In the rows, zero is written as 100.
Each path is a new rotation, seen through one point. The rows after it are directions, each followed by how far the rotation turns it, in degrees per step (0 if it stays put).
Each turn is a multiple of 5 degrees from 10 to 175, or 0.
Each row of a path follows its step; steps can be skipped.
Path 1:
step 0: |  95 |  91 |  85 |  94 | 104 |  84 | 109 |  91 |  94 |  80 |  74 | 131 |  92 |  83 |  90 |  88 |  83 | 102 |  83 |  84 |  97 | 103 |  85 | 104 |  89 |  88 | 102 |
step 1: |  83 |  93 |  94 |  96 | 127 |  94 | 101 |  97 | 104 |  87 |  93 | 115 |  73 | 105 |  74 |  88 |  82 | 110 |  99 | 112 | 119 | 101 |  87 | 100 | 109 | 116 | 115 |
step 2: |  86 |  82 |  90 | 105 | 118 | 117 | 110 | 109 | 109 | 100 |  96 |  91 |  97 | 109 |  82 |  74 |  81 | 103 | 100 |  94 | 106 | 100 |  93 |  97 |  65 |  90 | 115 |
step 3: | 102 |  85 |  88 |  83 | 120 | 127 |  96 | 102 | 107 | 100 |  75 | 120 | 101 |  96 |  89 |  91 |  97 |  96 |  75 | 104 | 109 | 114 | 103 | 121 |  87 |  98 |  95 |
step 4: |  90 |  83 |  95 | 103 | 125 |  96 | 102 | 104 |  96 | 108 |  71 | 115 |  85 |  88 |  59 | 111 | 112 |  99 | 105 |  98 |  99 |  97 | 102 | 105 |  95 |  89 | 109 |
step 5: |  95 |  77 |  93 |  93 | 117 | 107 | 121 |  90 | 103 |  94 | 104 | 132 |  83 | 118 |  86 |  87 | 108 |  96 | 106 |  83 | 114 |  93 | 110 |  87 |  86 |  95 | 101 |
step 6: |  86 |  81 |  83 | 105 | 112 | 104 |  93 | 103 | 114 |  84 |  76 | 109 |  68 | 104 | 116 |  83 | 111 |  88 | 100 |  97 | 109 |  99 |  89 | 116 |  85 |  94 | 101 |
step 7: |  84 |  67 | 103 | 101 | 138 |  93 |  95 | 104 |  87 |  95 |  96 | 105 | 104 |  81 |  98 |  83 | 106 |  91 |  87 |  98 | 117 | 101 |  99 | 111 | 102 |  94 | 117 |
step 8: |  88 |  78 | 101 |  96 | 113 |  97 | 101 | 108 | 108 |  94 |  84 | 119 | 109 | 113 |  80 |  83 | 113 |  98 |  76 | 110 |  97 |  81 |  81 |  77 |  89 |  95 | 103 |
step 9: |  90 | 100 | 107 |  95 | 131 | 111 | 117 | 113 | 107 |  76 |  69 | 116 |  99 | 112 | 101 |  94 | 108 |  94 | 112 | 118 | 108 | 107 | 106 |  95 |  86 | 104 | 106 |
Directions:
| 101 | 106 | 101 |  99 | 100 | 108 | 102 | 112 |  99 | 107 |  93 |  98 | 113 | 106 |  90 | 101 |  97 | 103 | 100 | 111 | 104 | 101 | 105 | 103 |  93 | 105 | 100 |  55
| 101 | 102 | 103 |  91 | 103 | 109 | 104 |  93 | 106 | 108 |  95 |  92 |  92 |  97 |  98 | 101 |  90 |  91 |  98 | 103 |  94 |  99 | 105 |  93 | 105 |  94 | 101 |  45
|  98 |  91 | 106 | 102 | 100 |  92 |  94 | 101 | 104 | 109 | 107 |  96 |  99 | 101 |  86 |  99 | 101 | 104 | 101 |  96 | 106 |  97 | 103 |  90 | 108 | 106 | 105 |  115
Path 2:
step 0: | 109 | 100 | 118 |  77 | 122 |  65 |  97 |  95 | 114 |  81 | 108 |  97 | 119 | 116 | 105 |  85 | 100 | 104 | 120 | 120 |  98 | 105 | 101 | 106 |  98 | 111 | 107 |
step 1: | 107 |  83 |  76 |  93 | 110 | 100 | 114 |  81 | 127 |  89 |  88 | 116 |  96 | 105 |  98 |  85 |  90 | 105 | 100 | 131 | 107 | 119 |  94 |  98 |  78 | 106 | 110 |
step 2: |  89 |  97 | 117 | 100 | 108 |  96 | 108 |  74 |  92 | 122 |  72 | 119 |  78 | 106 | 105 |  85 | 103 |  94 | 100 | 113 |  90 | 100 |  89 |  80 |  80 | 111 |  95 |
step 3: |  88 | 110 | 104 | 106 |  83 |  88 | 137 | 108 | 100 | 115 |  99 | 112 |  95 | 118 |  89 |  98 | 105 |  63 |  96 | 109 |  88 | 103 |  96 |  83 |  98 |  84 |  97 |
step 4: | 100 | 126 |  97 |  83 | 111 | 102 | 119 | 108 |  87 | 117 |  90 | 109 | 128 | 107 | 111 |  92 | 116 |  84 |  78 | 102 |  84 |  96 | 116 | 111 | 106 |  94 | 118 |
step 5: |  96 | 113 |  73 |  96 | 123 |  97 | 104 | 129 |  99 |  93 | 100 |  86 | 111 |  85 |  98 |  99 | 104 |  91 |  76 |  93 |  84 | 111 | 103 |  83 |  82 | 123 | 108 |
step 6: |  98 |  98 |  73 |  87 | 105 |  96 | 106 |  92 |  65 |  91 | 100 |  72 |  87 |  87 | 121 |  87 | 107 |  87 |  94 |  91 | 117 |  99 |  98 | 103 |  85 | 111 |  88 |
step 7: | 106 |  89 |  81 | 119 |  92 |  76 |  96 |  94 |  91 | 107 | 114 |  92 |  73 | 106 |  95 | 100 | 113 |  96 |  80 | 104 | 102 |  86 | 131 | 108 | 100 | 114 |  76 |
step 8: | 108 | 121 | 109 |  97 | 112 |  77 |  79 |  97 |  96 | 107 | 140 | 121 |  89 | 106 |  97 |  94 | 113 |  89 |  98 |  99 | 114 |  99 | 102 | 126 |  98 | 100 |  92 |
step 9: | 113 |  96 |  82 | 114 | 119 | 118 |  89 | 110 | 118 |  91 | 119 | 133 | 109 | 101 | 107 |  99 |  92 |  91 |  95 | 106 |  98 |  91 |  96 | 120 |  78 |  89 |  83 |
Directions:
| 109 |  95 | 102 | 105 | 100 |  95 |  99 | 105 |  97 | 105 |  84 | 106 | 103 | 101 |  99 | 103 |  98 | 103 | 102 |  92 | 100 |  94 | 109 | 107 |  91 | 105 | 103 |  140
|  89 |  99 |  92 |  98 | 101 | 108 | 102 |  90 |  99 |  97 |  96 |  99 |  95 |  89 |  95 |  99 |  96 | 101 | 110 |  95 |  99 |  96 | 104 |  95 |  90 | 104 |  96 |  85
|  98 | 103 | 100 |  98 |  95 | 104 | 106 | 106 |  98 | 106 |  94 |  93 |  99 |  91 |  99 |  93 | 113 |  95 |  91 |  95 | 100 | 101 | 102 |  92 |  99 |  97 | 110 |  35
| 103 |  98 |  93 |  93 |  92 |  99 |  97 | 104 |  98 | 107 | 107 |  94 | 114 | 103 | 107 | 100 | 101 | 108 | 107 |  98 |  91 | 100 |  99 |  94 |  92 | 101 |  99 |  65
Path 3:
step 0: | 126 |  98 |  98 | 107 |  84 |  97 |  92 |  86 | 111 | 107 | 102 |  75 |  83 | 118 | 116 |  82 |  87 | 123 |  77 | 106 | 131 |  96 |  92 | 110 | 105 |  85 |  86 |
step 1: | 121 | 109 | 102 |  86 | 123 | 103 | 115 | 102 | 108 |  77 | 130 |  97 | 110 |  97 | 101 |  84 |  97 | 124 |  98 | 113 |  98 |  97 | 127 |  67 | 104 | 109 | 102 |
step 2: |  93 | 113 |  98 | 107 | 104 | 117 | 132 |  91 | 106 | 117 | 111 | 111 | 116 |  92 |  80 |  99 |  90 | 119 | 125 | 120 | 103 | 101 |  81 | 126 |  83 |  99 | 117 |
step 3: |  88 |  80 | 109 | 104 | 119 |  76 | 122 | 114 | 109 | 106 | 102 |  82 |  84 |  88 | 121 | 127 |  91 | 107 |  77 | 104 | 110 | 113 |  84 | 111 | 108 |  93 | 113 |
step 4: | 108 | 107 |  97 | 101 | 108 |  86 |  85 | 118 | 101 | 103 | 123 | 101 | 112 |  93 |  80 | 119 | 125 |  74 |  87 | 122 |  86 |  98 |  90 |  68 |  91 |  89 | 112 |
step 5: | 106 | 118 |  91 | 129 |  98 | 102 | 104 |  97 | 103 | 107 |  89 |  82 | 116 |  81 | 120 | 103 | 114 |  79 | 127 |  86 |  98 |  83 |  83 | 110 |  74 |  98 |  84 |
step 6: |  96 | 101 | 110 |  97 | 124 | 116 |  70 | 109 |  98 |  79 |  83 | 116 | 103 |  89 | 130 | 118 | 108 | 107 |  81 |  90 | 124 |  84 |  99 | 110 | 115 |  99 |  93 |
step 7: |  84 |  93 | 123 |  92 |  88 | 113 |  58 | 107 | 108 |  93 | 103 |  89 | 111 | 107 |  80 |  83 |  94 | 104 | 102 | 101 |  93 |  88 |  93 |  85 |  80 | 124 | 118 |
step 8: |  97 |  94 |  60 |  69 |  90 | 116 |  97 |  88 |  94 | 112 | 105 |  84 |  95 |  87 | 117 |  92 |  79 |  98 | 117 |  79 | 111 | 116 |  85 | 100 |  89 | 115 |  98 |
step 9: | 100 | 115 |  94 |  95 |  87 | 116 | 107 | 112 |  85 | 111 | 101 | 114 | 107 | 122 | 127 |  96 | 111 | 124 |  72 |  87 |  95 | 116 | 100 |  88 | 125 |  97 | 126 |
Directions:
|  95 |  97 |  98 | 106 | 105 |  94 | 102 | 101 | 102 |  94 | 103 | 105 | 106 |  91 | 105 | 107 | 100 |  95 |  92 | 111 |  91 |  95 |  95 | 106 |  89 | 100 |  96 |  35
| 105 |  94 |  98 | 106 | 103 | 104 |  95 | 113 | 103 |  96 | 102 | 104 |  90 |  92 | 109 |  96 | 102 | 105 |  94 | 102 |  96 | 106 | 105 |  98 | 110 |  97 | 103 |  130
| 107 | 106 | 105 |  98 | 113 | 106 |  95 | 101 | 103 | 115 | 106 |  95 | 104 |  98 | 103 | 101 |  94 | 104 |  94 |  95 |  94 |  97 |  91 |  99 |  99 | 102 |  99 |  0
| 106 | 100 | 110 |  99 | 102 |  97 | 103 | 104 |  95 |  94 | 103 | 107 | 111 |  96 | 101 |  92 | 105 | 110 | 105 |  92 | 102 |  95 | 102 | 104 |  97 |  93 |  92 |  80
|  95 | 103 |  98 | 107 |  96 |  86 | 101 | 104 | 101 | 114 |  98 | 103 | 107 |  94 |  97 | 101 | 106 |  94 |  97 |  94 | 101 | 107 |  99 |  95 | 108 |  96 |  97 |  60
|  99 | 103 | 101 | 103 | 105 | 103 | 101 | 101 |  94 |  90 |  95 |  90 | 106 | 106 |  96 |  98 | 101 |  99 |  85 |  97 | 104 | 111 |  96 | 108 | 104 |  98 |  98 |  120
Path 4:
step 0: |  95 | 112 | 121 | 122 | 116 | 112 |  83 | 111 |  81 | 101 | 107 |  86 | 105 | 118 | 103 | 127 |  88 |  95 |  95 | 113 | 124 |  85 | 102 |  98 | 105 | 131 | 105 |
step 1: | 115 | 108 | 126 | 136 |  91 | 111 | 101 |  92 |  74 | 105 |  97 |  96 | 138 | 107 | 113 | 104 |  95 |  98 | 100 | 108 | 118 | 111 |  87 |  97 | 107 | 106 | 101 |
step 2: |  91 |  94 | 108 | 121 |  97 | 114 | 129 |  85 |  74 |  90 |  84 |  97 | 121 |  82 | 110 |  87 | 100 |  95 | 110 | 129 |  97 | 101 |  98 |  92 | 125 |  93 |  95 |
step 3: |  81 | 103 | 120 |  91 | 101 |  87 | 143 |  85 |  74 |  86 | 106 |  81 |  88 |  94 |  92 | 105 |  86 |  94 | 108 | 118 |  92 |  92 |  95 |  93 | 111 | 106 |  95 |
step 4: |  91 | 112 | 114 |  70 |  89 |  75 | 124 |  97 |  72 | 100 | 111 |  90 | 124 |  91 |  96 | 116 |  99 |  94 | 110 |  99 | 101 |  94 |  92 | 114 |  73 | 106 |  99 |
step 5: |  88 | 100 | 103 |  79 | 110 | 106 |  95 | 108 |  83 |  92 | 105 |  95 | 131 |  72 | 116 |  97 | 101 | 110 | 106 | 112 | 102 |  81 | 118 | 107 |  63 | 108 | 109 |
step 6: | 106 |  95 | 124 | 104 | 125 | 108 |  88 | 102 |  93 |  75 | 106 |  81 |  97 |  87 | 123 | 104 |  68 | 121 |  99 | 105 |  98 |  91 | 118 | 104 |  80 |  97 | 114 |
step 7: | 124 | 100 | 120 | 111 | 105 |  91 |  89 | 102 |  87 |  81 |  84 |  89 | 106 |  98 | 119 | 127 |  77 |  95 |  98 | 103 |  94 | 110 | 107 | 130 | 102 |  78 | 100 |
step 8: | 105 | 107 | 101 | 102 | 103 | 106 |  91 | 111 |  75 |  91 |  80 |  91 | 101 | 101 | 113 | 114 | 112 |  75 |  89 | 136 |  97 | 106 | 118 | 121 | 108 |  94 |  72 |
step 9: | 101 | 120 | 115 | 106 |  99 | 118 | 109 | 104 |  68 |  93 | 109 |  79 |  83 | 112 | 103 |  90 | 107 |  96 |  76 | 116 |  97 | 111 | 102 |  96 |  84 | 108 |  66 |
Directions:
| 111 |  96 | 104 | 102 | 103 |  94 | 101 | 105 | 104 |  98 | 100 | 103 | 104 | 106 | 113 |  93 |  93 |  91 | 103 | 100 | 108 |  96 | 106 |  96 | 107 | 101 |  96 |  60
|  89 | 104 | 111 |  90 |  98 | 107 |  94 |  96 | 107 |  96 | 100 | 102 | 107 | 102 | 105 | 101 |  99 | 101 |  92 |  92 | 104 | 103 | 105 | 103 | 107 | 102 | 106 |  60
| 103 | 100 | 103 | 100 |  89 |  99 |  93 | 110 | 102 |  90 |  98 | 103 |  93 |  99 |  98 | 100 | 102 | 101 |  91 |  97 |  94 |  99 | 110 |  99 |  93 |  93 |  90 |  25
| 104 |  96 |  97 |  95 | 106 |  95 | 103 | 104 | 111 |  87 | 108 | 103 | 101 |  93 | 105 | 107 | 104 | 100 | 104 | 102 |  97 | 107 |  99 | 103 |  92 | 107 | 106 |  45
